In the data rows, zero lies at 4.5, halfway between 4 and 5.
Each row below has a hidden score, from 0 to 20, with 10 about the middle. What is it? The score is a weighted sum of the row's numbers plus the product of two more (or one squared), each taken from its middle value.
(5 5 6 4 4 5 5 5 5 4 6 4 4 4 4 5 5 4) >> 12
(2 4 2 6 5 7 4 4 5 4 4 7 5 6 7 4 6 5) >> 11
(5 5 2 3 4 6 5 4 3 3 4 6 5 5 5 3 6 6) >> 13
(2 0 8 9 4 6 4 6 4 8 5 5 3 4 7 5 6 4) >> 9
(3 5 4 5 4 5 5 5 5 5 4 6 5 5 5 5 5 5) >> 9
(6 4 7 4 5 2 5 5 5 5 5 3 4 2 3 6 3 3) >> 7
(6 6 6 3 4 2 5 5 4 5 6 2 4 3 3 4 3 3) >> 6
(3 4 3 6 4 6 4 5 5 4 4 6 6 7 6 4 7 6) >> 14
(5 5 5 4 4 3 4 5 5 5 5 4 4 4 5 6 4 4) >> 13
(9 7 4 2 4 2 6 5 5 5 7 2 6 2 2 5 2 2) >> 9
(3 4 3 6 5 6 6 5 6 3 3 5 4 6 4 2 7 6) >> 14
(2 2 4 7 4 5 4 4 4 6 3 4 3 5 5 5 5 6) >> 7
(5 7 2 2 5 4 6 4 5 3 5 4 5 5 3 5 6 5) >> 10
(4 4 4 4 5 5 4 4 4 3 3 6 4 6 6 4 7 7) >> 10
(2 3 4 7 7 6 3 5 3 5 3 5 5 6 5 4 7 4) >> 8
(5 6 3 5 6 6 4 5 6 3 3 5 6 6 4 3 5 4) >> 11
(5 6 0 5 5 8 6 2 7 1 2 6 5 9 6 1 7 8) >> 14
(4 3 7 6 6 4 4 5 4 5 6 5 5 3 4 5 4 3) >> 8
(7 6 4 2 3 4 4 3 5 4 5 3 4 4 5 5 4 3) >> 12
(8 6 4 4 5 3 4 4 3 4 5 4 3 4 4 5 5 3) >> 13
(7 5 5 3 5 4 4 5 6 5 4 5 4 3 6 4 4 4) >> 9
(8 6 3 3 5 4 5 4 4 3 7 5 6 5 4 3 4 4) >> 12
(5 4 6 5 4 3 4 4 6 5 4 5 4 3 4 5 3 4) >> 6
(5 6 3 3 5 5 5 4 5 3 4 5 6 5 5 3 6 6) >> 9
(2 2 4 9 5 7 4 5 4 6 4 6 4 6 6 5 6 6) >> 10
(3 3 4 8 5 6 4 4 3 5 4 5 5 6 6 2 6 6) >> 8
(6 6 3 2 4 5 5 3 5 3 5 4 4 5 5 4 5 5) >> 12
(6 8 3 2 6 4 4 4 5 2 6 5 6 4 2 4 5 5) >> 10
(7 8 4 3 5 3 6 4 5 2 5 5 6 5 3 3 5 5) >> 6
(4 3 5 4 5 4 5 4 4 5 4 6 6 5 5 5 5 6) >> 4
(5 6 3 3 4 6 6 3 3 2 3 4 5 6 4 3 5 5) >> 12
(8 5 4 4 5 4 5 5 6 4 5 5 5 5 4 4 5 6) >> 7
(0 1 8 9 3 7 4 5 5 7 4 5 1 5 7 5 4 4) >> 12
(5 5 3 3 4 6 4 5 4 3 4 5 6 6 5 4 6 5) >> 14
(4 3 7 7 2 3 4 5 6 6 5 2 3 4 6 6 3 3) >> 14
(4 4 5 3 3 3 5 5 5 4 4 3 4 4 5 5 4 4) >> 11
(3 3 2 8 4 6 4 3 4 5 4 6 4 5 5 4 5 6) >> 17
(8 6 6 3 4 2 5 4 4 5 7 2 3 4 4 5 3 3) >> 8
(6 3 8 6 6 2 4 6 3 8 7 3 4 2 2 8 1 0) >> 6
(5 4 5 4 4 4 3 5 5 6 3 4 4 4 6 5 4 3) >> 15
(7 6 5 2 4 3 5 5 5 4 7 5 5 4 4 5 4 3) >> 7
(5 4 5 4 4 4 3 7 4 5 4 4 4 4 4 5 3 3) >> 12
(6 1 8 6 5 2 1 6 3 9 7 3 3 1 6 8 2 1) >> 8
(4 1 8 4 5 3 3 7 3 8 6 3 2 1 4 9 2 2) >> 9
(3 4 6 4 3 4 3 6 4 5 6 4 4 4 3 4 4 3) >> 9
(4 8 0 2 4 7 6 1 5 0 3 5 6 8 6 0 5 8) >> 10
(5 6 5 3 3 3 5 5 6 4 5 3 5 4 5 4 5 4) >> 15
(7 6 5 2 3 4 5 4 5 4 6 5 4 4 2 4 4 4) >> 9
(0 3 5 7 5 6 4 5 4 5 3 5 4 6 4 4 5 6) >> 8
(5 8 2 4 5 7 7 1 5 0 2 7 6 9 7 0 8 7) >> 11
(4 4 5 4 3 3 4 5 4 5 5 4 4 3 5 5 5 3) >> 8
(2 1 6 7 4 6 3 4 3 6 3 5 2 4 6 5 5 6) >> 10
(5 6 3 4 5 6 5 2 5 2 4 5 5 6 3 3 5 8) >> 10
(3 3 7 5 5 2 4 5 4 7 8 3 2 2 3 7 1 2) >> 9
(4 5 3 4 5 4 6 3 4 5 4 4 4 4 5 6 4 5) >> 10
(4 2 6 6 5 2 3 7 5 8 8 3 2 2 4 9 1 1) >> 8
(3 4 5 4 5 5 4 4 5 5 4 5 5 4 5 4 4 4) >> 8
(4 4 5 6 5 6 4 3 2 3 4 6 5 7 6 3 6 5) >> 7
(4 3 8 6 5 1 4 7 3 9 7 4 1 0 3 9 0 0) >> 13
(3 4 4 6 4 6 4 5 5 3 5 6 5 6 5 3 6 5) >> 9
(3 5 5 5 5 4 5 5 5 5 4 5 5 4 5 5 4 4) >> 8
(5 4 3 6 5 7 4 5 5 3 3 6 6 7 5 4 6 6) >> 11
(4 3 5 5 3 4 4 5 4 6 3 5 5 4 6 6 4 5) >> 14
(5 5 4 2 3 3 6 4 5 4 5 3 3 3 3 6 3 6) >> 9
(3 4 5 5 5 5 4 6 4 4 4 5 4 5 6 5 5 4) >> 11
(6 6 4 2 5 5 5 4 5 4 4 3 5 5 4 5 5 5) >> 14
(4 5 4 4 3 3 5 4 4 5 5 5 5 4 5 5 2 4) >> 5
(7 6 4 2 5 3 3 3 4 4 4 3 4 4 4 5 4 4) >> 11
(4 4 6 4 4 4 5 5 5 6 5 4 4 4 6 5 5 4) >> 9
(3 3 4 6 4 7 5 3 6 3 1 6 5 5 5 4 6 6) >> 11
(3 5 4 7 5 6 4 5 4 5 4 4 6 6 5 4 6 5) >> 13
(5 5 4 4 5 5 5 5 8 3 3 4 6 5 4 2 6 4) >> 10
(3 5 5 4 3 4 5 4 5 5 3 5 4 4 3 4 4 4) >> 6
(5 2 7 5 6 2 4 6 4 7 7 3 3 2 4 6 1 1) >> 10
(5 6 4 2 4 3 3 4 6 4 6 5 4 3 3 5 5 3) >> 9
(2 5 2 5 5 6 4 3 4 3 4 6 4 5 8 3 7 7) >> 12
(5 6 5 2 4 3 4 4 5 4 4 3 5 4 3 5 3 3) >> 15
(3 6 4 3 6 5 5 3 4 3 3 4 5 5 4 4 7 3) >> 10
(7 1 9 4 5 3 3 6 5 8 8 1 4 0 4 8 1 0) >> 10
(3 4 5 5 5 6 5 5 5 4 4 4 4 5 6 5 5 6) >> 13
(5 8 1 3 4 7 7 2 5 0 1 7 8 8 6 0 8 8) >> 8
(7 5 4 2 5 4 3 5 5 4 5 4 4 4 2 5 3 4) >> 9
(6 6 5 3 2 4 4 4 5 5 4 3 4 3 5 5 4 5) >> 17
(4 4 4 6 5 7 5 3 5 3 3 5 4 6 6 4 7 8) >> 13
(7 5 4 2 3 2 4 5 4 5 7 3 4 2 2 7 3 4) >> 8
(4 2 6 5 4 2 3 5 3 7 7 4 3 3 4 7 2 2) >> 4
(1 0 8 9 5 6 5 5 5 7 4 4 1 5 7 5 4 4) >> 14
(6 6 6 4 4 3 5 6 4 5 5 4 3 4 4 6 4 5) >> 10
(7 6 4 5 5 4 5 4 6 4 5 4 4 5 4 5 4 5) >> 10
(3 3 6 6 4 3 3 5 5 5 4 5 3 3 4 5 5 4) >> 7
(5 4 2 6 5 5 4 5 5 4 5 5 5 5 7 5 4 7) >> 10
(5 3 7 5 4 3 3 4 4 7 5 3 4 2 4 7 2 2) >> 8
(6 6 3 1 4 4 6 5 5 3 7 5 5 4 5 5 5 4) >> 11
(4 4 5 5 4 4 4 6 3 5 4 5 4 4 5 5 4 6) >> 9
(3 3 5 6 3 6 5 3 4 4 4 6 5 6 6 4 5 6) >> 7
(7 7 3 2 5 4 7 3 4 3 4 6 6 5 4 5 2 3) >> 11
(5 5 5 4 4 3 3 4 5 5 4 4 3 3 6 5 4 4) >> 11
(8 7 4 2 3 1 5 5 5 5 7 3 4 2 3 6 2 2) >> 8
(6 6 5 3 4 3 3 3 5 4 6 4 3 3 4 5 4 5) >> 10
(3 4 4 7 4 6 6 5 5 5 3 4 5 5 5 4 5 6) >> 9
(4 4 8 6 4 3 5 6 4 6 4 4 5 4 5 5 4 5) >> 12
(6 5 4 2 4 3 4 6 5 3 6 3 3 4 4 4 4 5) >> 10
(5 5 5 3 4 5 5 6 5 4 5 4 5 5 4 5 4 4) >> 13
(6 1 7 5 5 3 5 7 4 8 7 3 4 1 5 9 2 0) >> 12
(6 4 6 4 5 3 4 4 5 5 6 3 4 3 3 7 2 4) >> 8
(2 3 5 7 5 7 4 4 4 5 4 5 6 6 6 5 5 7) >> 13
(3 4 4 5 6 7 4 3 4 4 2 5 5 6 6 3 8 6) >> 10
(3 1 9 6 6 4 5 7 4 7 6 4 2 3 5 7 4 2) >> 11
(8 6 5 2 3 0 3 4 5 5 7 3 5 1 0 7 1 3) >> 6
(5 7 1 1 4 4 5 3 3 2 6 4 6 5 4 4 5 4) >> 9
(5 5 5 6 4 4 5 4 3 5 4 4 4 4 5 5 3 5) >> 8
(6 5 5 4 3 3 5 5 5 5 6 5 4 3 4 5 3 5) >> 7
(4 4 6 6 4 4 3 6 6 6 5 4 5 4 4 5 5 4) >> 17
(7 5 4 3 4 4 4 6 5 5 5 5 4 3 5 6 5 3) >> 11
(7 8 2 2 5 5 5 2 4 3 5 5 6 5 3 4 5 5) >> 10
(2 2 6 8 4 6 2 6 5 7 5 5 3 5 6 5 6 5) >> 13
(4 3 4 6 5 7 6 6 4 4 4 6 6 6 6 5 8 5) >> 11
(9 6 6 2 3 1 4 5 6 5 8 2 4 1 2 7 2 2) >> 10
(2 4 2 7 5 6 5 4 3 4 4 5 5 6 5 3 7 6) >> 12
(4 5 6 3 5 4 4 5 5 5 4 4 3 4 5 5 3 3) >> 11
(4 4 3 5 5 6 6 4 4 4 5 6 5 6 5 5 5 7) >> 10
(4 4 6 6 3 4 4 4 4 6 4 3 5 4 5 4 3 3) >> 7
(5 5 6 4 3 2 4 4 6 5 6 3 3 4 4 5 4 4) >> 9
(3 5 5 7 7 3 4 6 5 6 4 6 5 4 5 5 4 4) >> 5
(2 3 4 5 5 4 5 4 3 5 5 5 6 4 5 6 5 5) >> 5
(6 6 6 1 4 5 4 4 4 4 6 4 4 4 3 6 4 4) >> 14
(4 4 2 4 6 6 5 3 4 3 3 7 4 7 3 4 6 5) >> 14
(6 5 6 4 3 4 4 4 7 6 6 3 4 4 5 5 3 4) >> 13
(6 3 7 4 5 1 4 7 4 7 8 3 3 0 4 9 0 1) >> 9
(6 5 3 5 4 4 5 5 4 4 5 3 5 5 5 3 4 5) >> 8
(4 5 6 3 3 5 5 3 5 4 4 4 5 5 3 4 6 5) >> 11
(6 2 8 4 6 2 4 7 4 8 8 2 2 0 2 8 0 1) >> 15
